Each row has a name. Each question is about the rows just above it.

[  96   94   85 -105   99   92   99  100   97   95 -105  -97  106 -103] = K626
[  91   96   93 -102  100   91   95  100   96   93 -104  -96   99 -100] = K566
[ 79  82  76 -87  82  77  80  85  80  78 -88 -80  85 -84] = K781
[ 103  111  108 -115  113  103  107  115  108  105 -118 -109  111 -113] = K634
[  95  101   92 -105   97   92   96  104   96   95 -106  -95  102 -101] = K220
[ 105  108   98 -115  106  101  106  112  105  103 -115 -104  113 -111] = K600
[  90   97   96 -101  101   91   95  101   96   92 -104  -97   97 -100] = K899
[  90  100   90  -99   89   87   90  101   90   89 -100   89   94  -94] = K742
[ 106  112  103 -117  109  103  108  116  108  106 -118 -107  114 -102] = K719
[ 61  59  51 -66  59  57  61  63  60  59 -65 -59  66 -64] = K209
The row with [ 106  112  103 -117  109  103  108  116  108  106 -118 -107  114 -102] is  K719
What comes right after [98] in the named rows?  [-115]

[ 31 -27  37 -16   5  26 -17 -32   2 -41 -52  -6 -37  51 -10   6 -15  22
  32  27 -15 -70 -26  -9  16   9  34  49 -11  29   8 -20 -25  40  38  27
 -10  24  49  49 -41 -12  31  -9  38 -23  64 -30 -31 -12  -7  -9   7  16
  44 -18  32 -43  11  14] : K615
[  46  -33   28  -24   44   58  -56  -70   10  -25 -116  -16  -23   66
  -34   24  -15   13   21   45   -3 -108  -41  -18   19   -2   34   71
  -39   29   -5  -15  -51   40   50   23   -3   28   35   34  -46  -12
   40   -9   32  -16   46  -19  -23  -34   14    5    1   31   44  -15
   40  -29   18   41] : K325
[ 17 -38  23  -1   5  34 -17 -22  -3 -31 -65 -25 -23  43 -16  32  -9  18
  -1  27 -12 -58 -16  -9  13   3  34  49 -11  14 -19 -15 -19  28  26  18
 -13  16  49  43 -31   7  23   2  32  14  46 -24 -16 -12  -7  -9 -21  20
  25  -8  10 -36  23  23] : K26
[ 67 -21   5 -62   5  18 -27 -32  10 -15 -39  -6 -15  28 -10 -29  27  16
  65  54 -27 -58 -36 -31  13  -6   8  34   0  -1  13 -20 -19  34  50  42
  20  24 -20  43 -36 -70  40 -30  38 -38  34 -24 -38 -19   1 -23   1  27
  62 -33  40  16   8  -4] : K279
[  9   7   9 -24  -1 -15   2  -3  -3 -25  13  13  -8  -3  -4 -29  15   9
  43   9 -18  -7  -1  -4   2   5   8  12  16  -6  17 -15   6  22  15  23
   3   0   8  40 -20 -22  14  -9  32 -23  22 -13 -31  25 -11 -27   7   1
  25 -18  17 -21   3 -41] : K991
[ 17 -16  23 -16  -1  18  -8 -12  -6 -36 -39  -6 -23  28  -4   6  -3  16
  21   9 -12 -32 -16  -4  13  -4  23  27   0   9   8 -15 -13  28  15  23
 -10  12  21  43 -25  -3   6  -9  27 -16  40 -24  -8   3 -15  -9   1  12
  25 -18   2 -21   8  -4] : K474
[ 46 -21  18 -31   5  34 -27 -89   8 -31 -65  -6 -30  35 -28   6 -27  18
  43  72 -21 -95 -41 -13  -1  -6  15  42 -17  34  13  22 -38  71  85  23
  -3  32  76  31 -51 -22  40  24  38 -67  52 -52 -69 -19  18 -27   1  16
  44 -26  70 -21  11  14] : K165
[ 17   1  18 -31   5 -23  12 -12  -3 -31  13  22  28 -11  -4 -20   9   0
  10 -26  -6  -7 -11   5  13  -8  11 -10  11  -6  13 -15  13   3 -32  18
   0  -4 -34  34   1  -3 -36 -20  -3 -16   4  -2   7  33 -20 -13  10  -3
   7 -18   2 -14  -2 -41] : K189
[ 60 -16   9 -39 -23  18 -27 -22   5 -31 -26  -2 -44  28   8 -20   3  20
  87  36 -15 -70 -36 -18  13  -4  14  34   0   9  26 -20 -19  46  61  42
   0  24  21  62 -36 -41  40 -20  58 -45  58 -46 -54 -12 -11 -27   4  16
  81 -44  40  -6   8  -4] : K312
[ 53   7  -9 -69   5   9 -85  -3  19  16 -26  -2 -15  28  27 -47  21   9
  87  27   3 -58 -31 -40  27 -10   8  27   0   4  17 -41 -25  28  50  56
   0  20 -47  40 -31 -70  40 -95  38 -30  28 -13 -31 -19   1  10  13  20
  90 -29  40  23   3   4] : K825
Which row holds [  46  -33   28  -24   44   58  -56  -70   10  -25 -116  -16  -23   66
  -34   24  -15   13   21   45   -3 -108  -41  -18   19   -2   34   71
  -39   29   -5  -15  -51   40   50   23   -3   28   35   34  -46  -12
   40   -9   32  -16   46  -19  -23  -34   14    5    1   31   44  -15
   40  -29   18   41]?  K325
Where do [ 17   1  18 -31   5 -23  12 -12  -3 -31  13  22  28 -11  -4 -20   9   0
  10 -26  -6  -7 -11   5  13  -8  11 -10  11  -6  13 -15  13   3 -32  18
   0  -4 -34  34   1  -3 -36 -20  -3 -16   4  -2   7  33 -20 -13  10  -3
   7 -18   2 -14  -2 -41] appear?  K189
Whose row is [ 17 -38  23  -1   5  34 -17 -22  -3 -31 -65 -25 -23  43 -16  32  -9  18
  -1  27 -12 -58 -16  -9  13   3  34  49 -11  14 -19 -15 -19  28  26  18
 -13  16  49  43 -31   7  23   2  32  14  46 -24 -16 -12  -7  -9 -21  20
  25  -8  10 -36  23  23]?  K26

[ -41    4   10  -30  -18  -41 -106    1    7   20   -9    6   25   26
  -31   13   -4   22   23    4  -34 -101  -28  -23    7  -13   21] = K835
[ -41    4   10  -30  -18   22   30   -3  -45   20   -9    6   13   29
  -47   49   -4   13   23  -72   80 -104  -31  -23    0  -26    7] = K109
[ -41    4  -17  -30  -18  -41 -106    1    7   20   -9    6   25   26
  -47   13   -4   22   23    4  -34 -101  -28  -23    7  -13    7] = K869
[ -41    4   10  -30  -18  -41 -106    1    7   20   -9    6   25   26
  -47   13   -4   22   23    4  -34 -101  -28  -23    7  -13    7] = K773
[ -41    4   10  -30  -18   22   30   -3  -45   20   -9    6   13  -73
  -47   49   -4   13   23  -73   80 -104  -31  -23    0  -26    7] = K228
[ -41    4   10  -30  -18   -6  -46   -3  -29   20   -9    6   16   29
  -47   49   -4   14   23  -59   29 -104  -31  -23    0  -26   11] = K811
[  3   4  10  -8 -18  -3 -26  -3  20  17  -9   6  13 -18  28 -39  -4  13
  -5  67 -56  65  23  -6   0  -5   7] = K692
[-41   4  10 -30 -18  22  60  -3 -45  20  -9   6   7  29 -47  49  -4  13
  23 -72  80 -58 -31 -23   0 -26   7] = K936
[-41   4  10 -30 -18 -42  60  -3 -45  20  -9   6   7  29 -47  49  -4  13
  23 -72  80 -58 -31 -23   0 -26   7] = K545
[  3   4  10  -8 -18  -3 -26  -3  20  17  -9   6  13 -18  28 -39  -4  13
  -5  67 -56  65  23  -6   0  -5   7] is in which row?  K692
The row with [ -41    4  -17  -30  -18  -41 -106    1    7   20   -9    6   25   26
  -47   13   -4   22   23    4  -34 -101  -28  -23    7  -13    7] is  K869
Which row holds [-41   4  10 -30 -18  22  60  -3 -45  20  -9   6   7  29 -47  49  -4  13
  23 -72  80 -58 -31 -23   0 -26   7]?  K936

[ -74  -72  -83 -104    9] = K199
[  -9  -88 -109  -71   28] = K840
[  -7  -87  -83 -104   -6] = K873
[-17 -47  -7  -4  13] = K100
Whose row is [  -7  -87  -83 -104   -6]?  K873
Right after [-9] comes  [-88]
The entry that follows [-71]:  [28]
What comes right after [-74] in the named rows?  [-72]
Whose row is [ -74  -72  -83 -104    9]?  K199
The entry that follows [-87]:  [-83]

